A single turn carries every row of the set below to another of its rows. Some are shown first; where does it send the rows asked next?
los: [  1   8  -5   8 -18 -35  -2   3  14  21 -22 -28]
lakeg: [  8  -7 -11  21  -9 -23 -14 -34  -2  11  38 -27]
ris: [  2   5   0 -14 -30 -24   4  -9  21   3 -24 -31]
pul: [  4 -12 -17  20  18  18 -15   8 -36   7   4  15]
vefim: [  3  22  -4 -32 -24   4  22  -9 -18   1  31  -7]
dugub: [ 13 -12 -22   0 -10  37  15 -21  10   1 -16  27]
kanu: [ -1 -23   5  36   7  -2   8  -2 -10  -7  32 -11]
nagop: [-10   5 -25 -27 -14  13  16  -8 -25 -24 -10  10]
fet: [ 35  12 -17 -20   3 -13 -17 -14  -2  36  31  -4]
sib: [ 14   8 -19 -11 -16 -31 -11  10  24   3 -22 -28]
kire: [ 20 -23 -18  15  13   2  -8  12   2 -28  32 -11]
vos: [ 10  -5  -2  -8  17  30  -3   0  21 -22 -25 -24]
pirag: [-11  -6  17  18  13  23  11 -12   8   2 -24 -23]
Fegi: [ 14  -9 -11  -4 -18 -11 -12 -42   7  -9  35 -29]
gir: [-13  31  -7 -12  10  -3  24  -2 -13  -5 -11  22]
zizom: [ -9 -18   6   3  -5  31   5 -21 -35  -5   1   8]
migo: [ 14   0  -5   8   3  33 -27 -20  13  32  22 -13]
toru: [-14   6  32  -3 -10 -10  12 -23  -6  19   3 -26]
dun: [ 10  -3 -49  20 -28 -18 -14 -10   0  -2  -7  10]
Tuvig: [ 20 -30 -26  11  11 -19  21  -1  -6  34  -8  -8]
vagud: [  3  16   0  12  32 -23   0 -24 -15  -2 -26 -17]
bupa: [ -1  26  -9  -3 -10 -10  15   6 -28  23  34  -3]
dod: [  6 -27   5   4  -7  13  11 -14   1 -34  28 -16]
pim: [ 13 -36  -9 -13  -9  -5  37 -26   0  15 -13 -14]
rufor: [  6  -1  -8  23  33  14 -10  16  11   4 -22 -18]
Kivip: [-23   8 -17   6  -8   0  21  -5 -40   5  -8  12]
Kuni: [ -6 -11  -8 -21  -2   1   1 -17  51  -4  14 -17]
zubal: [ 20  -8 -37  10   2  27   3  -3   9   9 -13  31]
Sikab: [  6  13   5 -10  19 -12   5 -37  -7 -19 -28 -21]
Vobir: [ -5  -5 -29  24 -41 -14   1 -28  -5   4  -8   7]
firap: [ -1  11 -45  -7   5  -2   0  16 -30 -10  -7  15]
Depi: [ 19  10   4 -13  -8 -11  -2 -32  -8  43  29  -7]
Zar: [ 24  -5 -28   5  -3 -20 -26 -21   7  -5  37 -26]
gavo: [ 20   7  -2 -45  -4   1 -12  -4  15 -21   3 -26]
baduv: [ 14  -2   0   0  -3  37 -24 -26  14  26  20 -15]
pude: [-22 -10   3  12   4 -10   8 -18  36  24  15 -14]
ter: [ -7  32 -13 -20  11   0  21   1  -8 -13 -11  23]
tel: [ 15 -16 -20 -18   6  33 -15  -1 -23 -24   1  10]
latu: [ 36 -33 -36 -22   5  -7  16  -2   9   4 -11 -10]
kalu: [ -8  34 -15 -12  15  -5  18   6 -11  -6 -11  24]
dab: [ 19   0  -8  -1   2  37 -31 -19  16  25  21 -14]
dudiz: [ -1  -7 -25   3  19 -14 -12   7  45  15  18 -11]
tapu: [  7  -5 -39   1 -42  -6  -5 -26   6 -17  -9   6]
Sekes: [ 19  16 -14  -8  33 -19 -10 -18  -4 -19 -26 -18]
Ragi: [ 13  14 -11   7  21 -25 -22  22  -2  24   8 -17]
tedu: [ 17  27 -27 -27  -6  -3   3  16 -16   2  33  -3]
soga: [  5  -9 -19  22  -4  26  15 -16   2  20 -14  29]
pusud: [ 31   8  -5 -38 -12  -1  -7 -32   3  21  27  -8]

Ragi turns into toru
pul turns into zizom
Now find these:
nagop turns into firap
zubal turns into soga
dun turns into Vobir
los turns into ris
migo turns into baduv
Tuvig turns into pim
fet turns into Depi
ter turns into kalu
Kuni turns into dudiz
vefim turns into tedu
lakeg turns into Fegi
vagud turns into Sikab
vos turns into rufor
kanu turns into dod

A single turn carries every row of the set below to another of its rows. Some are shown first; where does it send the rows asked next?
dekam: [  0  18 -27  -8   0   1 -13  27  18  -4  19  -2  45]
ruge: [ 25  20  11   3 -19   7   2 -27   0  12 -43 -27  12]
mel: [-18  18 -29  -5 -46  -3   7  24  23   8 -17  -1  42]
vudof: [ 26  -8 -19 -32 -18  18   5 -14  19  31   3 -18   0]
lin: [ 26  -7 -22 -32 -18  22   7 -11  18  27   4 -18   0]
baz: [ 22  -5 -25  21  -6 -18 -24   4 -11  24 -33 -13  16]
meb: [ 14   6 -23 -29  -3  -4  41  -2  26  16 -20  -8  -5]
Rimum: [ -3   8 -18 -22 -36  21   4  29  -3  18 -30 -35  -6]
Vom: [  1  15 -18  -9 -15  -3  52 -11  25  -4   1  -7  33]
Fifi: [ 16   8 -30 -19   1 -14  14  17  16  10 -26 -60   1]
midev: [ 16  -8 -47  17 -22 -25 -14   4 -16 -11  12 -10  36]
Lud: [  2 -20 -25   6 -11  13  12  26  11  24  10 -19  -3]
zosi: [ 16  28   3 -21  -1  27  12   2  13  22 -24 -19   5]
zigav: [-24   5 -13 -22 -49 -11   7  -6 -38 -14  -9 -10  26]
fopeg: [ 25  -6 -10 -46 -18   3  -3 -21  -9  -7  13   1  -1]
mukoz: [ 10   6 -14  -1 -33 -10 -12 -20  12 -52 -21 -39  11]
mivok: [ 12  -5 -29  16 -24 -41 -22   0   2  -3  18  -5  35]
tafa: [-11  -4   1  36  -3 -24  10 -10 -16  -2  -6 -24  23]
sepes: [  9   6 -18 -11  -4  -8  11  24  48  -5 -11 -41  -7]
fadip: [ 12   6  -8 -15 -19 -15 -23 -18  -1 -43  -8 -50   9]
rabo: [ -6  -1   3  23   0 -34   0 -17  -4  -5  14 -18  34]
nunab: [ 13   8 -22 -30  -4  -6  41  -3  25  19 -21 -12  -2]
Lak: [ 21  12 -39 -42  -6 -21 -25  16  13 -26  -2 -15  17]
vilol: [ -3  27 -16  -5 -44 -13 -26  16 -30  -6 -15  -7  39]
risiv: [-25  -3   6  -9 -55 -20  -5  -9 -12 -14 -10   6   9]
fumos: [ 12  21 -37   8 -31 -34  -5  11  11 -42 -30 -17  23]
fis: [ -4  21  -6   6 -47 -12 -33  16 -12 -12 -14   7  25]
Pas: [ 25   0 -10 -16   5 -30  27 -23  -6   1 -26  -2  -6]
Sovi: [ -8  15   4 -39 -29   1  -9  29  16  18 -13 -24  -8]
lozep: [  9   8 -26 -29 -14 -29 -20  18 -20   1 -36   7   1]
vap: [-18 -11  -7 -17 -51 -28   1 -11 -27 -12 -19 -11  -1]
pako: [-14   5  -2  11  12 -18   9   2 -17 -23  18 -16  26]
sunuf: [  5  18 -12 -17 -31 -25  -9 -24   6 -32 -14 -56  34]
kofu: [-33   0 -11 -22 -57 -14  13   0 -10 -18   3 -11  22]
gom: [ 14  -8 -15  -8 -52  13  16 -31  11  24  -3 -17  26]
Vud: [ 13  37   8 -29  -5  24   7  -6  11 -23   1 -13  23]
ner: [ 15   0 -42  11 -44 -12 -10  -1  30  10 -36 -32  30]
pob: [  2   8 -10   5 -39  -6  -9 -20  17 -29 -10 -60  29]
Vedu: [  9  29 -30  -6 -29 -50  -8   7   9 -26 -25 -26  35]
dep: [ -1  -6 -18  27   4 -10   8 -10 -23 -24   8 -17  27]
Nuruv: [ 16  26   6 -21   0  25   9   1  16  21 -23 -16   2]
samav: [  4 -11 -15 -20   2 -15   1  20  -2  39  13 -27   2]

Vedu turns into mivok
mel turns into ner
Now find these:
Sovi turns into sepes
nunab turns into vudof
Pas turns into fopeg
sunuf turns into rabo
tafa turns into vap

